One turn moves every row onto another: examples first, then more rows asked
zagut: [-16  31   8 -37 -10 -13 -69 -21  -5 -15 -40  73  33 -44  13 -29 -17 -19
  37 -34 -34 -12  -2]
nafad: [ 49  13 -14 -41   6  41  11  37 -17  18  31 -26 -15 -15   1  -9 -65  15
  30   7 -18 -44  25]
deko: [-31  35  -5  51  16 -24  16  -5   8  24 -18   3  28  -1   3   5 -33 -39
  72 -18  34  15  17]
Voso: [-18  39   1  23  13 -26  11 -50  14  16  42  14   3 -18 -21 -48 -45 -13
  56  -9  51 -36  -6]
nit: [ -4  58  16 -56  29 -15  39  10  29  -3  30  69  36  18  47 -35 -42 -35
  38  10  -6 -51   0]
bezo: [-21  58   8 -58  33  -6  53   5  32 -12  21  70  39  -2  39 -40 -17 -50
  12  -9   0 -16  11]
pebo: [ -1  21  -7  21 -15 -12  42  24  12 -10  26  -6 -13  16  31  20 -81 -35
  60 -66   6  -2  31]
vigos: [-12  25   1 -16 -16 -26 -70 -23 -19   3 -42  77  42  -9  -7 -19 -26  -7
  44 -27 -36 -45   5]
dav: [ 47  17 -27 -32  11  29  24  29 -33  21  41 -13 -14 -17  -2   6 -44  40
  42 -12 -27 -52  10]
rud: [ 18  45 -17 -55 -66   5   5  59  -8 -23  -5  64  26   4 -25 -30   2 -10
   9 -66  -9  -7  32]
zudo: [-15  61  -7 -72  29   2  35  12  40 -26  38  66  28   5  12 -38 -21 -45
  29  -5 -15 -19   7]
Salis: [ -3  27 -24  30 -19  32  13   3  27  21  61  77  21 -28  21  -8 -49 -36
  65 -13  13  10   1]
mizu: [  7  12   7  47 -24  31  -9 -46 -32 -41  17  58   6   3  18  -9 -33 -40
  64 -27 -12   5  33]
dag: [-12  38 -22   5  39 -17  51  -9 -17 -32  -3  18  12 -57   6 -87 -34  16
  10  -9   8 -54 -11]
lav: [ 12   0 -11 -41  -6   9  14  -7  14  -9  37   8 -26  -1   0  -4 -70  22
   0 -32 -64 -57  42]
tes: [-42  15  25  56  -7  27 -44  21 -20 -15   7  33  16 -18 -29 -23 -73  22
  20 -36 -23   4  47]
Kefel: [-19   2  24  43 -55   0 -12  34  15 -16  -2  -3  -3 -19  -6   3 -53 -13
  61 -12 -11  32  10]
Sud: [ 27  34 -18   9  70  -2   4   4 -51  16   4 -27  11   4 -16 -17 -32 -26
  37 -11 -33 -60  17]
gono: [ 19  40 -24 -33 -58   1  22  53  -4 -46   6  60  19  -1 -21 -14  -2  -7
  -6 -79 -27 -11  28]
letip: [ 21  38  -4 -23 -65   4  29  71  -9 -34   5  66  33  30 -23 -18 -13   9
  -4 -43 -23 -29  35]
fir: [ 15  42  25  -5 -40 -20 -19  53   5  36   1   5  12 -47 -21 -42  11  -1
  18  32 -18 -32 -18]
rupav: [-16  35   8 -13 -14 -36 -75 -21 -18 -18 -48  64  28  -8  10 -21  -9 -26
   3 -22 -22 -33   6]
rovu: [ 18  -5  36  -9 -18   9  -4  42 -65  62   1  -9  16 -28   0 -33 -22  10
  19  12 -28 -26   5]
boleg: [-26  65 -14 -50  47 -12  21  19  51 -13  26  70  27   7  42 -26 -41 -25
   9  -8  -3 -44   7]
Mun: [-12  32  54  31  42  -8  24  23  18 -37  25  28 -29 -35   5  -4 -39 -31
 -29 -44  20   7   7]
feneb: [-24  30  13 -44  -2 -17 -67 -20 -22 -11 -35  73  33 -14   8 -32 -19 -44
  32 -41 -45 -17  15]
bodap: [  0  31   7  29  16  12   4  17  25 -29  -2  31 -24 -52 -36   8 -27  24
  -6 -66  44   5   9]
Gake: [ 44  47 -33 -12 -28 -10  31  16 -53 -31   3  25 -18 -49  36 -22 -47  -2
 -38 -13  19 -35  28]
Zako: [  2  71   1   3  62  -7  18  19 -49  25 -37  16  37  12  23 -15 -10 -15
  14 -37  -8 -52  60]
peda: [  3  22  15  48 -39  20  34  41 -25   0  23  55  28  -5  18 -58 -24 -32
  74 -77  12   1  16]
Setub: [  9  31  -3 -37 -68  -5  21  65  13 -38  -6  50  16  18 -11 -44  -8  19
 -13 -61  -2 -31  25]
fos: [ -6  12  44   7  13 -21 -10  -9   8  12 -10  28 -27 -60  16 -15 -47 -13
  -7 -72  53  -3   0]
kibob: [-24  19 -20  25   8  -5 -23  37 -35  -5 -11  49  15 -81  13 -43 -69  11
 -34 -12 -43 -21   6]
Fiv: [ 14  -3  14   6  -8   7  -4  51 -48  58  -6 -22  26 -19 -34 -45 -26 -15
   5  10 -25 -26  14]
Godam: [ 33  75  20  22 -27  -3  15  59 -30  -6  52  16 -11   0  32  -5 -61 -31
   9 -40  43 -15  35]
Lop: [  9  25  -1  18  66  -2  30   4 -66  25  17  -8  19   7 -11  -8 -12 -14
  21   6 -43 -45  11]

Fiv moves to nafad
Gake moves to dag
Now find these:
Kefel moves to pebo
boleg moves to rupav
bodap moves to Mun
tes moves to Godam
rud moves to zudo
mizu moves to peda
nit moves to vigos
zagut moves to gono
rovu moves to dav
fir moves to lav

One turn moves every row onto another: examples first, then more rows asked
kasiz: [  2 -67 -26 -38  56 -22 -27  -7  47 -18   4  37  20  20 -50 -11  14  41
  18  -2 -35 -18 -22 -16 -37   9 -21  41 -10 -61 -27 -35  12 -45  26 -25
 -12  16   6  -2 -31  14  11 -53]
peku: [  0 -17  -4 -24  40   2  -6  12 -35   3  48  37  18  -4  13   8   7  -4
  58 -40 -33  27  34  38 -16 -29  35  -1 -10 -34 -19 -56  19 -17   1  40
 -11  -5  -5  57  45   3   6  -9]
vit: [ 18 -55 -15 -37  48 -12 -17  -5  43  -8   7  37  18   8 -50 -26  14  35
  11  -3 -45 -27 -22 -20 -38  12 -14  37  -5 -52 -45 -48   9 -44   9 -16
  -5  21   9  11 -36  24   7 -66]
peban: [ 20 -27  -4  22 -27 -17  16   5  40 -15 -31  35  44  19 -33  42   8 -33
  42 -53   3  54 -15 -34  18  16  11 -20 -25 -25 -38   9  23   8  38  -8
 -16  46 -12  10 -27  55  35 -32]
Tugum: [ 24 -27 -32  26   9 -57   1  23  62  -4 -16  42   3  11 -13   0 -36 -10
  -9   6   4  -9 -31 -31 -10  32 -36  -4   4   6 -29   6 -23 -40  24 -34
  26 105  24  43   9 -21 -17  -1]
Rema: [ 33  -9 -36  44   6 -44  18  18  43   3 -14  24  13   8 -19  -3 -51 -28
   5  14   2  -1 -35 -28 -13  34 -27  -8  -7   3 -48   4 -26 -25  25 -16
   3 106  20  47   2  -5  -8  -7]
gezen: [-49 -50  38 -21 -23 -18 -21 -31  -1 -25  -3 -14   5  13  81   0  16   6
 -19  16  20  26 -25  -6  23 -18  18   4   2  12  19  49  -5 -29 -15 -15
 -16   4  39 -28 -18 -18 -27  33]
vemap: [ 45 -39  15  34  -1 -45  12 -18   5  10  -5  21 -29  27 -14  -6 -29 -34
  52  19  -9 -13 -38 -48  -4  15   6 -31  10 -12 -41  11 -42 -11  30 -19
 -27  91   1 -22  -7  22  -1  28]
Liva: [-41 -13   4 -36  11  -6  -1 -20   9  21  17   4  23   0  16   7  20   0
   5 -38  21  27  44  53  -3 -39  15  39 -37   8  10   7  68 -30   6   2
  22 -19   4  54  -5 -15 -25   9]
Laluv: [ 17 -20 -31   4  31  -1 -22  23 -13 -27  18  56  35 -24  17   2  -5  10
  37 -16 -55 -24  31  30 -46  19   1 -12  15 -53 -41 -58  -5 -12 -18  40
 -17   2   8  40  57  10  13 -46]
voki: [ 24 -89 -29  -6  18 -51  -2 -39  44  13   2   6  26 -21  13 -71  14  22
 -40  -3  24 -41 -27  -1 -10  -1   6 -15  -9 -34 -38  -9  -7 -53  21  11
 -41  43  33  -9   4  41  39  -1]
Potus: [ 40  16  23  -1 -25  37   3   1 -63  31  16  14 -12   2  38   3  29   9
 -16 -15 -11 -10  24  36 -29 -38  31 -42  22 -22 -25 -41 -10  14 -28  51
 -36  -9  -2  -4  10  14  14 -17]
lovi: [ 33 -29 -59  19  -4  19 -27  10  50 -34 -25  35  51 -13  14   6   2  24
 -35  15 -32 -68  -1 -11 -44  45 -29 -33  34 -32 -42 -30 -25  -9   9   1
 -19   9  20  -8   9   6  32 -56]
Det: [-10   7 -20  24 -10  54   1  14 -28 -24 -24  55  17  38 -20  45  -4  24
  27 -15 -46  15  20  21   7 -11  25   9  27  14  18  13  36  11  -8   2
 -21 -50  36 -21   5 -40  18   7]
fepug: [-57  -9 -39  27   0  30  19 -28  23 -30  -1  24  30  11  31  13  -5  21
 -27   3 -16  27 -16  12   2  10   2   9  18  61  36  63  -9 -28   9 -12
 -14   1  33  -7 -27 -42   8  49]
nikim: [  4 -18  41  -7 -51  26  -9 -14 -39  23  12   2   7  -8  78  28  30   3
 -16  -1   7   1  36  26   7 -43  41 -37   6  -6   3   4  -6  10 -25  41
 -32 -25   9 -24   8   4  16   2]
Bemir: [ 49 -67 -22 -19  20 -42 -11 -25   7   9  11  -6  20 -28  18 -63  -4  28
 -31  37   2 -70 -14  20  -9  -7  -4 -13   5 -45 -57 -49 -20 -52  13  26
 -35  30  26  -9  15  16   8 -14]
muvup: [ 43 -22 -43  56 -49 -17  14 -18   9 -10 -44  16  50  -5 -16  13 -16 -53
  12 -10  24   6   0  -3  44  24  10 -44 -10  -3 -43  20  -5   1  55  27
 -39  32   5   2   8  20  49  20]
kiba: [-22 -24  48 -18 -44   1 -26 -16 -10   1  -2  -1  -1 -21  87  21  29   7
 -22 -13   5   6  17  30  -2 -35  33 -16  22  -5  14  33   4  -4  -7  23
 -22 -38   6 -47  11  -6 -17  30]
zop: [-73 -15  -5 -14  -7   4  -1 -33  29  -2  -2  -3  24  21  22   5  18   0
 -10   4  26  27  17   4   2 -24   1  37 -22   8  16  48  29 -34  -1 -36
  32   5  24  62 -56  -1 -10  20]
nim: [ 26 -12  11  11 -23 -34 -16  -7  31  11   5  13  14   9 -11  46 -10 -42
  45   6  12   5 -15 -51  -9  20 -21  -9   2 -32 -42   3 -47  -9  53 -20
   2  92 -27  33 -34  13   2 -38]
Neved: [-19 -25  48 -23 -40  27   7  -2 -41  11  10  -3  -4 -23  68  17  31  -6
 -24  -4  13   9  13  21  12 -44  37 -32  21  -6  10  25   4   7 -17  17
 -20 -32  12 -25   7  -5  -5  33]
varuf: [-26 -27  -7 -28  12   1   1  -6 -24  23  34  13  25  12   3   5  18  12
  39 -37  -2  44  40  50  11 -50  32  26 -38  -1   7 -10  49 -30   0  25
   8  -8   5  73  21  -7   3  -6]
nif: [ 21 -23 -53  27  -6  10 -27  10  59 -30 -38  33  52  -7  15  13   9  23
 -58  15 -10 -64   3  -3 -36  41 -35 -25  31 -32 -43 -20 -19  -6   0  -8
 -29  12  25 -18  -9  -5  37 -55]
faba: [-62 -60  47 -22 -18 -48 -39 -33  18  -8   0  -1   5   0  60  -1   3   6
 -22   1  14  -7   3   5   4 -29  26  -2  -1 -21  19  39  -6 -35  -4 -30
 -21  -8  35 -43 -10  -3 -14  47]
rer: [-58 -11 -38  33   2  24  -4   2  24 -19 -12  19   4   4  15   3   4  32
 -56 -22 -11   6 -23  24 -10  19  -4  -6  18  44  41  64   8 -47  15 -17
 -22   7  38 -25  12 -36  25  34]
Milet: [ 50 -36  -8  35  -6 -33   5 -11  18   8 -17  20 -13  22  -8 -12 -30 -30
  36  39 -25 -16 -41 -54 -25  27  -8 -17  19 -18 -37  23 -56 -16  24 -37
 -15  83   7 -23 -15  16  -6  23]
tavu: [ -9  14 -21  17 -11  53   1  17 -20 -19 -40  47  15  32 -13  43 -11   3
  22 -16 -47  26  17  34  -2   0  25  -6   9   7  30  14  39  19   4  -4
 -13 -52  24 -14  15 -46   7  14]
rik: [ 28 -17   1   8 -18 -51 -13  -8  24   9   9   7  14  -4   5  27 -20 -38
  18  18  19   1 -29 -50 -34  15 -22  -7   0 -28 -38   6 -61 -26  39 -14
   1  96 -17  24 -40  20 -11 -37]
Vir: [ 27 -80 -30  -9  21 -47 -16 -36  23  21  14   0   6 -20  19 -70   9  30
 -43  26  10 -58 -10  24 -17 -10  -4 -16  -9 -37 -51 -33 -24 -51  11  25
 -40  34  24  -7  16  18  20   3]
Duso: [-30  -5 -19  15  -9  68  13  10 -22 -25 -18  45  19  24 -14  36  -3   2
   6 -26 -29  18   4  23  -3  -1  15   1  32  36  17  24  34   1   2   0
 -16 -52  28  -6  11 -54  -5  35]
zug: [  3   1  45   1 -47  23  -9 -15 -50  25   8   7  -6 -15  69  17  20 -14
 -20  -5  12   8  22  42  -2 -45  42 -39   9  -7   5  12  -4   0 -15  30
 -36 -30  11 -30   7   3   9   9]
Lefe: [-29   9 -25  20   1  51   1   5   4 -17 -22  44   0  15 -10  20  10  23
  -6 -26 -44  12  12  28  -9   9  15  18  22  46  31  41  41  -9   4   8
  -8 -49  22 -25   9 -45   4  34]
zeket: [ 45 -46  15   7 -33 -41  26 -29  -4  28  -9  11   4   3 -37  -5  -7 -16
  21 -19  13  38 -48 -16  55 -16  22 -11 -27 -25 -40   7   1 -15  54  30
 -47  46  -7 -23 -25  41  26  14]
Dem: [ 62 -20 -12 -12   2  12 -13 -10 -41  18 -19  19  20   9 -10 -11 -23  17
  16  28 -53 -53  22  44 -11   8 -11   7  18 -66 -45 -61  -5  10  -6  27
 -30 -12  17   1  28 -35  -7 -18]
Roful: [ 21 -29   7  -1  -9 -51 -19 -20  36  14  25  22   4 -13  12  22  -6 -26
  -5  16  25 -16 -21 -46 -32  14 -32  -2   7  -9 -24  10 -67 -53  42 -23
   9 100 -18  12 -39  -2 -13 -25]
Fam: [-65 -20  -7 -28   2   8 -12 -37  48  25   0  -3  34  25  -1  26  17   4
 -37 -14  17   8  28  13 -11  -7  -7  40 -48   1  28  28  29 -35  25 -43
  22   5   4  41 -44 -24  -5   6]
sel: [ 48  -6   8 -17  15  27   4   1 -41  28  20  26 -13   0  -7 -12  29  39
  -1 -11 -39 -22   5  19 -61  -9  -5  -6   7 -48 -34 -53  -4  -6 -29  38
 -27  14 -12   8  -1  29   9 -67]
Dova: [ -1 -78 -35 -30  36 -31 -26 -30  62 -25 -19  36  45  15 -50 -11   9  24
  10 -11 -12 -23 -24 -39 -13  23  -8  38  -9 -58 -18 -12  10 -40  51 -28
 -18  12  22  -7 -36  17  30 -37]
rivi: [ 38   4 -37  52 -19 -39  22  15  30   7 -16  21  13  11 -20  11 -46 -27
  11  -1  11  -4 -30 -16   4  29 -22 -32  10  13 -50   4 -27  -6  31  -5
  -9 112  16  41   8 -11   7   3]
Mota: [-50 -30  12 -39   5   7  19  -7  -9  15  27   8  32  -2   7   8  22 -11
  23 -42   3  39  33  43  -8 -46  37  14 -25   4   9   5  48 -21   2   7
  14 -13  -4  73  -9 -20 -14  11]
kadug: [ 26 -38 -44  15 -18   6 -15  -9  67 -17 -46  25  57  -7   5   7   4  21
 -77   6  15 -56 -20 -20 -10  40 -24 -14  21 -33 -26   2 -13 -14  29  -4
 -41  25  31 -21 -21   3  52 -48]
Litop: [-36 -18   1 -31  14  -3   0  -4 -18  26  41  22  19  -6   6   6   7  -7
  35 -44 -10  59  29  47   0 -43  34  19 -45  -8   9 -13  44 -23   5  20
  10 -16   7  57  17  -8  -3  -1]
Momu: [ 34  14 -13  -2  -5  45 -10  24 -40  -8 -32  34  23  37 -18  31  -7   4
  39  -6 -56  -7  29  39   5  -3  13   1  32 -35 -16 -39  15  28  -2  10
 -22 -36  17   1  21 -58   2  -9]
ruza: [ 43 -40 -11  31 -10 -37  -1 -18  37   5 -28  34 -18  24  -3 -13 -22 -16
  12  37 -14 -42 -23 -44 -31  20 -14 -20  30  -7 -20  25 -52 -30  29 -55
   2  81   9 -23 -23   4  -9  31]

kadug moves to voki
Vir moves to kasiz
peku moves to Momu
Now find these:
Det moves to nikim
gezen moves to zop
Laluv moves to Dem
rivi moves to vemap
Litop moves to tavu
rik moves to Rema
lovi moves to Bemir
ruza moves to Roful
Lefe moves to kiba
faba moves to Fam
muvup moves to zeket
Neved moves to Mota

